Which row each row swaps with, under one turn or mirror:
j_243: [ -6  13 -14   5   2  -7   8   8 -11   2 -25 -23   3   3  -3   1   3  -1
   9   4]
j_643: [ -3  -1  -4 -22   4  -6   4 -28   6   9   6  -4 -16   9   6   7   3  20
  -6   7]
j_463: [  8 -16  -4  11  12 -17  11   6 -13   7   2   2  -6 -15   9   8 -20  -5
  -7   5]
j_286: [-11 -12  12  -5  21   5  -9  -6 -11  -7 -23  -2 -12  12 -13  -8  -8  10
  -6  13]
j_978: [ -7   4  16  -2   6 -11  -9  14  13  -2  10  -1  -2  -4 -14  10 -24   6
  -9   4]
j_308: [  1 -23   1  -2  12   2  11  -6  -5  -9 -13 -11   7   8  19  29   0   2
 -10  -3]
j_115: [ -4  -3   8   6   2 -26  26  -8  20  -6   5  -7 -10   3   4  -6  -8   9
   2   4]
j_366: [ -4   2  -8 -19   3  -6  -2 -25  11   9  11   1  -5  12  -1   5   0  20
   5   3]
j_913: [ -3  -8  12   7  15   1 -16  -6  -7   1 -22  11 -15  16 -17   1 -13   7
  -4   9]
j_853: [ -9 -18   0  -2  20 -12  -2  21   1  -9   6  -1  10   5   6  12  -2   3
  -9  14]
j_824: [  9  10   5 -14  12 -25  13  -4  -1  -8   0 -10   3  -8   6  21  -6  11
  -9   3]
j_30: [  0 -11  15  11  22   8  -6  -3  -8  -4 -18   1 -11  11 -15  -5  -8  18
  -5   9]
j_877: [ -3 -17  -8  15 -14  -2  25  -4   1   3  -8 -14   1   7  11  14  -3  11
   4 -13]
j_798: [-14  -1  14   8  13   0  -4 -11  -7  -1 -18  -2 -16  13 -19  -9 -14  12
  -9  19]
j_690: [ -1  -4  -7  -6   6  -6  -7 -24   8  10   9   0   1   4  -2   5  15  28
  -3   4]
j_977: [ -2 -20 -11  10  -4   4  19  -2  -7   9  -6 -18   4  12  12  13  -4  17
  -5 -15]
j_756: [ -2 -16  -1  18  -5   7  22   0   8   0  -4 -16   7  16  10  11 -12  17
   0 -11]
j_794: [-16 -17 -19  -4   2 -26  -5 -10  -3  10 -10  -6   6  11  -2  18  -6   3
 -20   1]
j_844: [ -2   4 -10 -15   3  -6  -8 -26   2  15   8  -3   0   6   1   4   0  26
  -2   7]
j_271: [  2   2 -19   0 -22 -16   6  10   6  -3  -8   4   3  -3  -5   2  -3   1
 -11   1]
j_100: [ -5 -11   4  20  -9 -18  12 -12   0   2 -13   0   6   7 -23  13  -9  -7
  -2  10]
j_249: [  5  -1 -11  -3   4   1  -7 -29   4  12   2   4   5   4  -5  10   2  25
   0  -9]
j_154: [-23  -5  -6   7   7 -14  -3   2   0 -16   7 -16   8   5   8  -9   1  -6
 -16  10]
j_450: [ -1 -21  -5   9  -8   2  24  -3  -9  11 -11 -12   2  14   8  14 -10  21
  -5  -4]
j_80: [-13   2 -10  13  16   3   6  -8  23   7   2  -3 -21  -9   1  -7 -21   4
   1   7]
j_219: [ -8 -10  11   2  -4  19  -1   2  -3 -20  -3  -5   0 -18   1   7  -4  -6
  -1   5]
j_579: [ -5  -6  -3   1   6  -2  16   0   4  10  -1   0 -16 -10   4  18  -9  -6
  26   3]
j_753: [ -5  -4 -14   3  14 -17  18 -18  -7 -20 -13 -11 -13  -2 -16   2  -5  -8
 -11   7]
j_443: [ -3   6  -8   4  16  -5   9  17  10   7 -12  -3 -16  21   9  16 -13   4
   6   3]
j_963: [ -5   0 -10 -10   0  -1  -3 -35   6   9   2   0  -6   4   4   8   9  22
  -4   1]
j_852: [ -9 -13 -23   2  12 -15  -6   2   4  -9 -17 -16 -25   6   2  -5  10  12
  -4   8]
j_370: [ 13 -12 -10  13   6  -9  11   3  17 -17   0  -4  -7   3 -17   8  -1 -10
 -12  -5]
j_672: [  0  -4  11  -5  -9  18  -2  -3  -6 -14  -4  -9  -5 -17   0   8  -4  -8
  -6  11]
j_541: [  2  -3  -9  14  -9 -12 -10 -23   2 -10 -21 -25 -17   6  -1  23  -8   8
  -4   9]
j_682: [ -3  -6 -24  -2  13  -6  14   4  -9   0  19  -8  -9 -14  -1   9 -10  -9
  -5  -1]
j_510: [-18 -14 -13   9  12  -6  16   3   8 -10  14   5 -14  11  -4  17 -17   1
  -9 -10]
j_560: [ -7  -3  12  15  22   5 -13 -10  -5  -2 -20  13  -9   6 -13   4  -6  13
 -11   3]
j_994: [ 11  -8   0   0  16   4  13  -3  23   1  -7 -13   1   3   0  11 -21  15
   2  24]
j_283: [ -7 -11  -1   1   1  13   0  -9  -6 -27  -5 -16   2 -12   5  15  -3  -8
  -4   6]
j_78: [ -6   1   7  17 -13  13   5  -5   5 -12   5 -16  13  -2  -9  14 -13  11
  -1   4]
j_576: [ -1  -5   3   1   3  16  10   5  -7 -22  -7 -14   2 -19   1   5  -6  -9
  -1   6]
j_105: [-15  -4  -6  15 -11 -17   9  17   5  -2 -13   1  -2   7   9  -5  -6  -2
  -3   1]
j_326: [  3 -10  18   9  18   3 -18  -7  -8  -6 -21   9  -2   3  -9  -2  -4  16
  -1   7]
j_184: [ -9  -7 -10  18   5 -26  12 -10   0 -13   0  -5   7 -14  17   3 -15  14
  -9   8]
j_724: [-11  -4  11  10  22  -2 -11 -10 -14  -3 -19   1 -12  17 -13  -4 -14   7
  -5   9]
j_940: [  4  -7  -9 -13  13  -3  -6 -28  14  11   3 -17 -13   6  -3   8   5  23
  -3   3]
j_420: [-18   6 -22   6   3  -8  -9  -6  -6   4   1 -15  -7  -3   1  13  -5  -4
  15  23]
j_192: [ -9   0  -4 -12  -1  -1  -1 -30   9  16   8  -4 -14  10  -1   2  -5  21
   1  -6]
j_220: [-18   3 -16  19  -8  -7  -4  -6   3   2   9   1  -1   6  -5  22 -14  -2
 -15 -11]
j_715: [-14  -5  10  10  16   6 -13 -13   6  -4 -28  -2 -14   4 -13  -2 -16  21
  -4  13]

j_219 pairs with j_977
j_450 pairs with j_672
j_877 pairs with j_576
j_853 pairs with j_220
j_286 pairs with j_192

